In the rows, zero is written as 128.
R: a few groups of rows, each row roughly a mix of its group's hidden directions
R (82 x 12)
[[129 107 170 116 114  83 111 105 149  86 198 135]
 [ 98  88 108 164 132  66 116  76 136 142 152 156]
 [153 131 107  96 152 149 131 156 126 153  41 109]
 [133 173 196 116 154 164 107 104 120 129 178 112]
 [112 130 191 165 117 137 133 149 109 108 196 158]
 [113 143 155  88 136 201 128 167 150 111  89 104]
 [177 104 139  93  87 156 155 172 130 114  75 126]
 [ 72 157 100 160 128  86 132 170 118 118 176 155]
 [ 79  93  80 194 145  91 132 141 131 131 128 151]
 [138  70  94 192 128 104 145 114 109 174 117 114]
 [ 91 174 114 134 177 118  94 146  63 153 116 124]
 [154 135  94  80 146 133 120 125 129 157  48 101]
 [169 127 179  99 130 154 144 164 183  84 135 119]
 [161 165 187  84 142 181 128 151 148 104 122 117]
 [184 115  92 155  92  95 162  91 119 175 132 135]
 [108 133  48 145 144 107 146 160 147 144  75 136]
 [ 90 123 128  99 104 105  82  69  73 121 132 151]
 [125  86 134  79 100  94  93  84  86 150 120  96]
 [138 126  67 127 143 155 151 153 172 130  64 103]
 [155 117 119  73 141 115 100  93 105 159  65 102]
 [156 114 116  94 148 143 124 147 116 154  38 109]
 [122 153 130 122 138 163 100  77  62 169  96 128]
 [110 149 188  65 134 173 108 147 140 115 132  95]
 [116 148 196  70 131 127  96 123 123 121 173  99]
 [ 92 124 158 168 128  89 124 158  80 136 162 181]
 [120 118  67 150 168 155 135 123 178 130  84  90]
 [152  83  76 104 105 114 140 137 136 131  53 118]
 [116 155  61 138 119 116 165 186 151 131  96 151]
 [149 167 152  94 148 182 113 111  91 169  93  98]
 [ 90  91  82 178 113  75 124 107 101 140 145 150]
 [ 79  99  90 139 100  63 109 102 105 119 153 153]
 [ 85 127 120 175 112  80 136 148 109 122 178 179]
 [100 124  98 171 130 124 111  82  62 169 117 147]
 [172 159 117 119 118 188 158 180 121 120  85 112]
 [152 148 184  62 106 161 128 124 134 150 142  86]
 [160 127  76 155 115 167 169 146 131 153  66 131]
 [164 131 170  72  65 107 127 120  95 119 148 148]
 [107  82 109 118  96  59 128 136 161  90 161 136]
 [119 113  98 109 164  88  89  81 102 167  83 113]
 [172 145 185  93  88 175 147 144 137 100 153 121]
 [ 93 101  60 145 111  80 119  83 118 149 117 141]
 [ 85 137 137 152 169  80  96 121  76 165 135 157]
 [171 150 122 121 115 188 160 184 134 100  93 117]
 [159 103  80 128 129 130 158 115 202 134  85 116]
 [113 206 106 119 112 106 152 172 127 134 155 169]
 [154 175 177  95 150 192 118 131 106 141 108 110]
 [105 102 130 158 137  66 106 111 135  83 180 160]
 [108 131 110 166 156 121 117 176 125  50 132 159]
 [111 142 126 118 157 105  86  46 125 143 164 103]
 [110 146 174 154 108 124 131 128 120 106 214 155]
 [100 134 155 123 146  67  87 102 101 123 189 133]
 [152 174 142 140 163 194 135 131 102 172  96 112]
 [ 97 113  79 176 120 118 141 102 178 100 176 123]
 [186 112  80 164  94 141 179 134 143 133  97 141]
 [124 175 194 111 139 156 117 172 103 102 164 134]
 [127 102  65 184 127 102 147 101 125 165  98 155]
 [155 136 145 165 156 175 134 127  77 186 105 104]
 [164 199 144  63 104 149 134 121 141 125 147 116]
 [118  90 156 160 112  87 136 170 132  86 186 145]
 [ 71 180  81 163 138 120 125 125 114 125 141 178]
 [145 120 189 113 126 120 136 196 138 102 173 103]
 [114  93  71 158 138 116 148 172 136 137  64 139]
 [164 155 155  83 142 188 118 102 123 148  82 103]
 [113 108  81 184 144 131 140 160 144  76 100 166]
 [143 117 107 211 153 156 152 121 105 172 108 134]
 [ 92 105 121 165 148  69 102 115 129  85 169 162]
 [126 159 176  65 130 182 118 147 127 142 116  87]
 [ 59 100  95 159 160 111 109  97 134 158  97 149]
 [157 181 164  77 127 163 124 157  94 143 130  89]
 [131 111  79 192 134 133 158 109 174 114 110 171]
 [101 148 160 147 110  93 120 116 102 121 207 165]
 [137 110  64 189 130 130 156 147 135 112  88 162]
 [108 108  68 202 132 111 143 102 125 145 119 162]
 [125 123  59 111 156 107 115 101 142 155  67 102]
 [161 133 165  72  95 121 105  67 116 121 160 111]
 [135 111 147  47 100 119  96  82 138 100 112 120]
 [170 141 130 118 150 187 133  98 126 170  71 102]
 [182 122 132 112  90 182 171 154 165 111 102 116]
 [163  67 187  95 102 126 108  99 118 101 130 116]
 [153 171 190 110 136 182 142 179 118 127 125 131]
 [175 134 161  80 137 178 121 105 127 149  84  91]
 [163 146  83 144 120 170 163 152 113 162  68 122]]
which group is each row in? (one row of each group first)
[ 85 146 184  72 149 166  96 142 135 118 129 100]	Q
[137 144  68  78 119  86 112  75 136 147 105 111]	Y
[153 156 189  69 133 177 105 119 109 121 114 111]	E

[108 170 127 153 200 166 126 165 134 154  98 117]	Y
[108 181 110 138 173 139 106 174  68 128 105 125]	Q
[150 143 165 107 132 139 149 186 187  81 151 124]	E
[ 98 124  60 167 112  97 160 169 149 121 123 160]	Y
[ 64  92 104 153 150 101 110  81 140 165 110 147]	Q
[ 85 134 115 151 128  86 117 156  63 168 164 113]	E
